Which row each row swaps with, under one turn or mirror:
Z_501: [-14 23 4 -43 4 -2 0 -17 3 -8 3 -41 -16 -42 -5 46 -1 19 5 -14 -15 40 -18 44 -21 -20 13]
Z_211: [-25 13 8 -25 4 -27 -18 2 -34 24 -12 -18 -3 -48 8 18 1 31 9 14 -7 45 13 29 8 0 -5]
Z_614: [6 15 -12 -36 18 -12 18 -7 -23 -13 -13 -35 -7 -41 4 50 13 17 13 -12 -28 47 -6 40 15 4 33]
Z_690: [-4 30 17 18 -1 3 17 48 -24 15 -12 3 15 6 6 -5 1 19 -4 12 -15 24 -5 45 10 -26 33]
Z_593: [-15 19 -1 -18 -45 36 14 42 2 9 -7 7 -18 -2 17 41 -39 9 -19 4 -7 49 -4 -6 -13 -39 23]
Z_293: [14 19 11 8 9 9 1 37 -12 16 -6 -26 14 17 2 -13 -11 22 12 0 1 23 -10 27 4 -35 48]
Z_69: [-11 -15 -6 -5 24 17 8 28 -17 -18 25 -8 27 -17 8 33 -29 20 -11 21 11 47 11 -9 1 -40 15]
Z_740: [-27 7 12 -17 -11 9 12 31 -30 -3 7 -6 -36 -51 12 61 8 4 -3 -13 -24 46 -10 -1 47 1 1]
Z_121: [-3 -6 -12 -24 13 9 -7 15 -13 -26 24 -33 9 -6 13 33 -39 15 -1 31 26 35 7 -21 -2 -8 16]
Z_95: [-7 11 11 1 29 13 30 40 -34 -25 24 -27 -16 3 14 31 -16 -10 13 -1 -27 18 17 11 22 16 26]
Z_407: [14 22 13 0 7 6 13 49 -6 12 -4 -18 6 20 6 -6 -13 11 18 -1 2 19 -10 46 -3 -30 44]
Z_610: [-31 -10 -2 -31 -43 13 -23 32 -27 12 37 -22 -17 -35 5 4 -13 30 3 -9 32 24 -8 22 -6 -20 3]
Z_106: [6 -13 -19 -24 1 11 -16 19 10 8 22 -18 -2 4 14 27 -31 24 38 -19 27 26 -1 20 13 -15 41]
Z_126: [7 27 -3 -7 -9 1 15 2 -36 -18 11 -40 -17 7 6 0 -7 20 -26 21 -16 57 -22 17 13 5 10]
Z_519: [12 7 -14 -16 13 -9 14 -8 -35 -4 -6 -34 4 -38 -3 50 9 23 19 -4 -21 52 3 39 13 10 30]
Z_667: [-7 24 11 -22 -22 -4 -12 9 -23 34 -26 0 1 -36 23 34 -18 38 -6 23 -9 60 2 30 11 -6 -3]
Z_317: [-18 9 23 6 -3 8 31 62 -31 7 -10 13 13 -15 3 11 4 22 -16 -1 -23 41 -5 43 7 -41 18]
Z_186: [-25 27 12 -38 -21 15 4 20 19 -7 -2 -17 -37 -21 -10 40 -7 25 -15 -18 -5 42 -6 21 -34 -35 5]
Z_409: [8 15 -23 -19 -15 6 4 -7 -46 -15 22 -30 -9 7 5 10 -8 21 -27 12 -19 58 -7 27 -6 2 26]
Z_284: [-16 24 2 -32 -22 2 -10 30 -3 0 5 -49 -13 -10 9 32 -43 10 29 13 18 8 5 -1 -1 23 38]
Z_672: [-14 -22 21 -24 -26 23 -24 20 -29 4 39 -20 -27 -30 17 9 -3 27 4 -11 18 21 -5 34 17 -17 -6]
Z_258: [-19 21 14 -4 -14 4 14 42 -50 -15 2 -20 -39 -24 7 22 15 5 -12 1 -16 48 -27 2 38 3 -7]
Z_236: [8 6 -16 -40 10 -10 23 -14 -31 -9 -8 -30 -18 -22 3 59 5 35 17 -17 -23 50 -7 31 -5 -2 21]
Z_301: [-34 22 5 -25 -37 30 8 33 8 4 3 -8 -33 -14 -3 49 -25 4 -20 -3 2 39 1 -3 -24 -42 7]
Z_107: [-5 2 -39 -4 -29 6 9 51 -40 -3 15 -4 15 -19 26 39 -16 21 -4 0 1 30 -2 7 24 14 64]
Z_818: [-28 24 7 -37 -15 9 11 17 21 -7 -3 -25 -32 -14 -13 41 -9 12 -13 -14 0 44 -11 16 -29 -46 11]
Z_206: [11 -13 23 0 21 29 15 28 -37 -20 33 -23 -16 0 25 20 -13 6 11 1 -28 22 19 21 22 12 20]
Z_974: [-14 -13 -16 -8 20 17 14 26 -20 -17 23 -8 19 -16 15 31 -34 19 -7 32 2 54 14 -6 3 -33 10]
Z_98: [-19 0 -28 1 -43 5 1 54 -38 1 23 -7 15 -10 18 30 -14 19 2 -8 4 31 -9 -1 12 4 57]
Z_189: [-22 20 4 -29 -51 31 14 36 2 -7 -2 0 -21 2 16 52 -36 15 -22 2 -2 41 3 -7 -10 -37 13]
Z_263: [11 -28 -24 -28 6 11 -14 18 6 13 32 -27 -29 -11 13 42 -22 9 22 -23 25 30 11 13 17 -10 23]
Z_606: [-18 -3 -2 -46 -47 11 -8 12 -40 19 15 -21 -23 -32 11 45 -19 19 3 -4 -35 27 29 28 -19 5 34]
Z_322: [1 -9 -16 -19 7 17 -13 10 9 3 28 -16 -24 -16 24 48 -40 17 29 -24 24 27 17 13 24 -11 34]
Z_285: [-17 20 4 -20 -42 36 19 43 6 4 -5 10 -20 7 14 50 -33 8 -25 8 -1 43 1 -5 -4 -32 12]
Z_145: [3 -16 -12 -30 12 19 -8 12 -6 5 18 -16 -11 -11 27 25 -18 28 40 -26 23 27 15 18 30 -11 37]
Z_228: [-28 13 0 -44 -48 3 -2 31 -30 29 6 -20 -24 -36 10 51 -22 8 20 -15 -16 15 23 23 -8 13 36]
Z_692: [-21 23 11 0 33 -10 20 43 -18 -17 20 -45 -13 -6 -7 21 -6 -8 19 -5 -28 27 10 10 2 15 17]
Z_447: [-29 31 9 -42 -31 19 16 27 11 -2 -2 -15 -27 -11 -7 45 -23 16 -13 -15 4 39 -8 23 -29 -47 9]
Z_378: [-10 16 13 4 33 1 29 45 -23 -18 24 -41 -10 -4 1 27 -13 -13 14 -4 -25 24 14 -2 13 11 28]
Z_423: [17 0 -10 -15 17 0 -18 21 13 11 22 -29 -1 5 12 12 -28 12 24 -11 21 31 -1 39 11 -13 46]
Z_860: [-2 15 -5 -35 14 -4 13 -24 -30 -8 -8 -28 -4 -33 10 33 10 29 15 -5 -20 36 -12 47 8 8 35]
Z_962: [-12 6 13 -25 -22 0 -10 16 -30 34 -28 -5 5 -42 22 32 -21 35 5 35 -5 53 7 30 13 -7 -2]
Z_841: [4 24 -6 -29 16 -13 13 -9 -36 -2 -9 -24 0 -39 -8 57 0 25 15 -4 -30 40 -7 50 9 0 33]
Z_755: [-6 10 -31 -10 -20 6 18 49 -45 -2 16 -10 20 -9 25 35 -11 13 -4 0 -7 35 1 2 32 17 64]
Z_181: [-8 17 6 -32 12 -9 17 -18 -16 -16 -15 -35 -18 -32 -6 44 8 23 8 -20 -17 54 -10 45 3 -7 13]
Z_922: [-19 28 6 -45 -2 0 10 -7 6 -5 -3 -28 -22 -30 -11 46 12 15 -3 -12 -6 43 0 39 -26 -38 15]
Z_609: [-20 3 13 -13 -20 16 4 35 -30 -4 8 -5 -44 -44 19 55 9 7 -10 -14 -26 47 -17 2 42 3 -10]
Z_163: [-33 -8 -17 -22 -55 -3 -18 45 -31 2 33 -10 -1 -24 16 15 -3 28 0 -8 27 26 -10 10 -7 -12 26]
Z_737: [-2 30 4 -2 -10 6 3 21 -45 -17 5 -37 -23 3 7 13 10 5 -21 4 -16 57 -24 10 33 2 -4]
Z_923: [-30 24 9 -12 27 -31 8 28 -25 -3 15 -48 -16 -31 -16 23 1 2 16 -9 -21 31 15 19 1 10 9]
Z_704: [-22 16 16 15 -8 8 28 52 -38 16 -9 15 16 -17 3 10 6 15 -10 -5 -21 37 0 34 5 -38 23]
Z_442: [-35 22 5 -44 -42 -6 -4 37 -16 27 2 -32 -18 -36 11 45 -21 15 22 -4 -10 6 18 17 -9 20 40]
Z_533: [-7 -3 -32 -3 -33 7 4 46 -47 -6 14 0 14 -19 23 28 -10 17 -7 0 -4 34 0 6 20 8 70]
Z_777: [6 33 11 14 4 5 16 47 -9 20 -4 -6 9 11 4 -10 -12 14 11 -4 4 29 -9 43 6 -35 35]
Z_274: [-30 24 13 -12 -21 9 11 37 -34 -13 4 -18 -33 -34 8 44 17 4 -15 -13 -20 53 -15 6 46 7 -3]
Z_417: [-32 21 6 -39 -39 -2 -13 39 -8 17 -1 -46 -17 -23 10 38 -29 9 26 -7 3 8 18 12 -11 20 37]
Z_411: [-20 25 -3 -42 -33 -3 -10 35 -4 7 3 -42 -23 -19 15 44 -34 9 31 6 12 7 10 3 -5 20 37]
Z_227: [-26 -2 15 6 7 8 27 56 -37 -3 8 23 14 -29 6 25 4 24 -14 6 -23 43 2 27 2 -44 14]
Z_497: [-22 9 23 8 8 11 30 51 -37 4 -3 16 13 -22 8 16 6 23 -11 2 -25 46 1 28 5 -42 17]
Z_204: [18 12 -8 -1 13 15 -7 25 5 20 3 -18 -4 16 19 9 -25 17 27 -5 19 18 -7 35 2 -21 39]
Z_549: [-1 28 17 9 2 6 20 54 -25 13 -13 2 12 -5 0 -6 6 18 2 4 -18 32 -6 44 0 -33 35]
Z_577: [-11 14 0 -20 -51 33 8 42 -3 15 -12 8 -17 0 24 46 -41 14 -17 13 -1 48 4 -1 -2 -30 12]
Z_414: [-4 12 0 -18 -50 33 4 39 -14 18 -21 7 -10 -7 29 42 -41 15 -22 15 -8 52 3 -1 9 -26 22]
Z_861: [13 6 -20 -10 1 -2 20 15 -43 -14 1 -16 17 -22 21 44 -4 22 8 9 -22 49 0 29 23 13 63]
Z_16: [-27 1 -27 -16 -57 0 -2 48 -39 -2 24 -10 -1 -17 24 13 -12 19 -12 4 16 25 -5 -3 13 -4 48]
Z_964: [-1 -24 -20 -26 8 12 -16 20 5 15 24 -20 -21 -17 29 50 -28 16 36 -23 18 27 4 9 21 -12 42]
Z_359: [-15 -18 -19 -31 7 15 -19 7 7 3 28 -17 -18 -18 23 54 -28 27 34 -11 18 28 11 13 28 -5 33]
Z_26: [-27 26 7 -4 37 -24 13 35 -30 -11 15 -43 -13 -21 -5 16 1 -3 19 -7 -19 27 14 14 8 6 21]
Z_882: [-35 5 11 -20 -13 10 12 40 -37 8 14 -6 -32 -51 22 66 11 6 0 -22 -15 42 -7 -4 37 4 0]
Z_507: [-26 21 3 -26 -38 22 9 39 13 4 -1 -8 -31 -1 6 48 -30 12 -19 -1 0 42 -3 -2 -22 -44 9]
Z_598: [-29 33 6 -39 -18 14 12 19 12 -1 -2 -19 -39 -16 -4 38 -9 10 -8 -22 -7 40 -4 21 -35 -45 6]
Z_785: [-22 -16 -8 -30 -9 19 -10 24 -11 10 22 -7 -36 -49 26 71 -18 20 13 -25 -5 39 7 7 34 -11 2]
Z_951: [8 22 2 6 3 7 0 38 2 17 -12 -16 11 8 7 -12 -9 17 15 -6 5 21 -14 45 3 -28 39]
Z_460: [-13 16 17 16 3 4 18 56 -40 15 -7 11 12 -17 0 2 9 19 -1 -6 -20 42 0 42 5 -35 18]

Z_606 pairs with Z_206
Z_737 pairs with Z_163
Z_447 pairs with Z_777
Z_411 pairs with Z_26
Z_106 pairs with Z_181
Z_284 pairs with Z_923
Z_228 pairs with Z_95
Z_417 pairs with Z_692
Z_258 pairs with Z_16
Z_577 pairs with Z_497
Z_227 pairs with Z_414
Z_785 pairs with Z_861

Which row each row swaps with, under one turn or mirror:
Z_597: [-32 37 -12 -3 -3 -16 6 -18 5 24 -9 -6 -3 14 8 6 -1 32 -14 21 -9 11 -17]
Z_966: [26 13 -14 -1 12 18 10 -34 0 17 6 16 12 -9 19 -2 7 33 -28 4 -18 -12 -10]
Z_687: [16 11 12 -4 -5 -19 -11 37 -10 9 -17 -17 -19 3 -9 19 24 25 -12 -2 3 3 19]
Z_885: [2 12 -7 25 -2 -21 -5 22 -30 -13 -24 38 -18 -19 13 30 18 -15 -1 -6 8 -23 0]
Z_791: [-15 29 10 -8 5 -3 36 -17 -39 6 0 -2 20 -5 25 -16 -27 -3 0 16 8 2 -18]
Z_363: [-16 -12 49 -10 -10 24 24 10 -3 19 -9 1 -22 -17 -3 27 19 7 -5 0 -18 11 -5]
Z_574: [-5 14 26 11 -39 0 -13 22 5 -7 -12 -13 -6 -28 19 -21 14 8 35 25 2 5 -5]
Z_958: [3 -16 -6 25 2 -7 8 -19 -8 35 -5 38 31 4 25 4 -8 -13 -15 19 15 -1 -14]
Z_705: [-12 -12 -13 7 -17 18 -5 28 -5 32 2 13 9 5 21 35 7 2 -32 10 -26 -4 -5]
Z_438: [5 -10 16 3 -25 -2 9 29 -28 -34 -22 8 -4 3 27 -17 -29 5 26 -9 19 -2 -2]
Z_375: [11 -10 43 15 -3 -18 27 14 -6 -2 2 -6 -3 -34 -13 -16 -1 -10 -10 14 16 21 16]
Z_636: [-1 -8 18 2 -6 22 -6 33 -19 -1 -1 -31 -28 2 19 18 -8 -26 -12 -12 5 -1 -14]
Z_926: [-13 -4 10 25 6 -3 10 -27 -17 34 -8 34 25 -6 37 5 -2 -19 1 8 14 -10 -30]
Z_965: [7 -6 -28 -4 25 0 -4 1 0 0 -3 10 -32 11 14 11 -13 -5 20 30 -8 -8 -23]
Z_465: [-17 12 -8 8 -31 8 -31 -3 3 26 -15 31 20 2 42 -15 -2 -1 10 8 6 -9 -29]
Z_103: [25 16 -2 -8 5 9 2 -30 28 9 7 4 -1 -8 10 4 27 -8 -28 -5 -19 -12 -13]
Z_960: [13 -6 3 -29 -21 7 -7 11 -15 13 -9 1 35 7 11 -14 14 -8 -23 -15 -19 -5 23]
Z_927: [32 12 -3 -4 -11 -28 -16 28 1 10 -18 -2 -1 13 -13 15 18 23 -18 3 3 0 22]
Z_435: [14 -12 -12 19 6 -8 -1 -18 12 29 1 40 18 12 12 -9 -5 -18 -36 11 19 -4 -10]
Z_802: [33 9 -20 25 -20 14 -6 2 -28 -4 7 18 12 -17 14 7 37 -2 2 17 -10 -16 -12]
Z_547: [-12 17 31 18 14 -17 22 -31 -8 -14 -6 1 -5 -19 9 5 -13 20 14 0 -26 -1 28]
Z_35: [-18 17 11 10 -42 14 -23 12 -10 20 -17 24 21 -14 34 9 6 -11 25 -6 3 -1 -31]
Z_102: [24 -2 12 -10 5 23 -6 -20 0 0 -33 10 -8 35 5 -4 11 24 -3 1 16 -21 -19]
Z_451: [13 12 32 -17 -32 5 -10 -9 -21 -24 20 34 -22 -14 13 -12 4 -7 -28 3 -6 14 -8]
Z_728: [-20 -3 -10 -1 5 -23 9 -4 -16 -2 1 -27 33 -2 33 12 -26 1 -9 -3 22 9 17]
Z_229: [21 24 15 -2 -29 -15 -16 12 -9 -29 -2 30 15 -9 16 9 -33 -2 7 -25 -14 11 -12]
Z_571: [7 -13 -10 15 -46 -5 -5 35 -42 6 0 8 -15 -8 -15 13 -10 1 -13 6 -18 -4 -3]
Z_913: [12 9 -12 -27 -21 -27 14 12 -34 -13 -6 33 -6 10 39 -17 7 -7 10 8 15 4 2]
Z_56: [-27 -6 9 7 30 -26 5 2 -4 -3 -12 2 4 8 -5 -31 -15 -2 27 -9 -5 -25 -1]
Z_374: [-20 15 11 1 -26 28 -18 -4 -1 23 -20 21 27 -14 37 8 9 0 23 3 4 -6 -29]
Z_652: [9 2 52 13 -13 -21 17 19 -7 12 -10 9 -28 -27 -14 -29 3 -3 -13 20 4 12 -2]
Z_334: [-20 48 11 14 -24 -20 -12 27 -8 -17 -11 5 6 -11 -1 14 -6 -26 -19 -6 -8 18 -8]
Z_297: [35 1 -1 7 2 -26 -18 18 10 6 -13 4 4 14 -21 16 15 6 -28 15 -3 10 9]
Z_752: [13 5 3 25 -16 -13 -4 24 -21 -13 -24 37 -22 -14 10 38 20 -9 7 -4 12 -12 -9]
Z_70: [-20 14 -30 -14 20 -25 -4 -2 -14 -10 -10 12 17 5 39 17 -18 -7 -6 -10 21 -17 12]
Z_137: [-3 5 -8 24 -31 -12 19 26 6 3 17 -12 -3 -32 38 0 -14 1 18 -17 -13 10 3]
Z_953: [27 4 -9 31 -30 -6 6 3 2 4 1 16 11 -18 -9 19 33 -3 -22 -19 -4 13 -26]
Z_91: [-8 8 -4 26 1 1 13 -5 1 -10 24 -20 -26 -17 18 -40 -8 5 -17 -8 19 -24 15]
Z_582: [-16 22 41 -10 -20 1 -10 7 15 -13 -12 -13 -16 -28 -4 -38 10 -1 14 12 6 4 -5]
Z_345: [-28 6 -16 13 -16 -16 14 8 0 -4 -6 33 -33 8 -21 -17 -11 21 -2 -28 -2 2 5]
Z_660: [-28 -11 0 5 7 -7 5 6 10 4 3 58 -11 0 16 9 -29 -24 5 -6 -6 -7 -11]
Z_834: [-7 -6 -9 20 14 -19 -3 6 21 2 4 0 25 -4 -7 -19 -7 19 34 -18 -8 -2 26]
Z_751: [26 35 26 34 -8 -6 -2 22 -13 17 -9 20 -5 14 -25 -6 -1 2 -8 -1 1 1 -26]
Z_600: [-29 -3 -6 7 25 4 7 -39 -15 -7 5 -9 -1 -5 -18 10 -18 2 -9 -3 9 -27 -11]
Z_766: [-16 22 30 -15 -18 -3 -7 14 30 -2 -14 16 -25 -22 -2 -44 -13 5 1 9 3 -2 -5]
Z_12: [2 -15 32 21 -10 -15 31 13 -15 0 2 -19 14 -34 2 -4 2 -7 3 17 12 30 11]
Z_674: [-27 3 -12 -1 -19 25 -3 16 -39 27 15 4 20 4 11 13 15 18 9 -9 24 -5 4]
Z_536: [-27 -4 22 15 16 4 -6 -16 19 4 -5 9 -7 -2 -22 -17 -11 -24 3 -27 -12 -10 11]
Z_23: [-28 -3 4 -5 3 -13 29 -24 -13 5 -17 -2 -41 -7 29 2 1 17 -17 2 31 -19 4]
Z_286: [5 18 28 22 9 -5 0 -6 5 8 -6 -5 -13 24 0 -1 30 15 11 -28 40 -1 -5]
Z_256: [3 -10 22 -13 -17 1 -8 27 -44 21 -25 0 14 17 9 -8 19 -7 -7 -7 -25 -16 -10]
Z_358: [-20 23 25 -25 -8 -4 -5 -8 32 5 -12 7 -27 -18 -3 -41 -2 7 -1 15 6 -5 -8]
Z_273: [4 13 24 -14 -5 4 2 -35 10 13 3 -10 -3 11 9 5 -21 54 -8 -14 -9 5 -11]
Z_97: [-17 12 -16 -7 11 -22 -2 -6 -11 -10 -4 -12 30 2 33 14 -21 0 0 -14 26 -9 22]
Z_985: [2 13 11 18 -39 14 -16 21 -14 -13 -17 30 -20 20 4 0 5 -8 -18 -14 28 -14 -32]
Z_650: [-30 5 5 0 25 -8 13 11 19 -26 13 -4 -9 -28 -8 9 -15 -13 -8 7 -14 -1 13]
Z_169: [-22 10 0 -8 -19 18 10 -18 -42 -9 -17 15 12 -7 -4 26 29 1 -4 -24 -8 8 -8]
Z_778: [-10 20 2 -1 -22 13 -32 -23 25 5 -8 22 4 6 36 -31 1 -11 -11 10 12 -25 -16]
Z_904: [-14 5 16 40 -6 5 -9 -23 0 9 26 21 -9 -4 25 4 -9 34 22 -2 8 14 -20]
Z_993: [17 14 16 35 -14 0 10 30 -13 -19 12 4 3 -39 16 -12 -25 6 -6 -27 -8 6 10]
Z_504: [-19 0 -19 0 -13 -22 46 -22 5 -10 16 -5 -6 -23 19 -20 -12 4 -19 -9 6 14 -10]
Z_981: [15 13 19 19 -26 -8 -4 -2 -23 16 -15 42 -1 12 28 9 -3 2 -38 -13 -34 -10 13]
Z_49: [-27 8 3 -10 -7 3 21 -18 -19 -27 -12 -2 -23 -2 11 -8 2 29 30 25 20 -4 -22]
Z_742: [-6 -22 -4 -7 -29 5 2 5 -27 30 -16 19 8 -6 13 0 10 -7 18 11 -41 12 6]
Z_907: [-26 2 3 -3 10 -7 28 -7 -20 14 -21 -4 -41 -9 22 4 14 26 -19 -2 16 -25 10]
Z_377: [-9 15 -7 -18 11 -7 -10 14 -4 -14 14 25 -16 -7 -32 -20 2 -4 -5 2 20 -15 17]

Z_766 pairs with Z_374
Z_600 pairs with Z_571
Z_582 pairs with Z_465
Z_885 pairs with Z_907
Z_35 pairs with Z_358
Z_536 pairs with Z_742
Z_297 pairs with Z_728

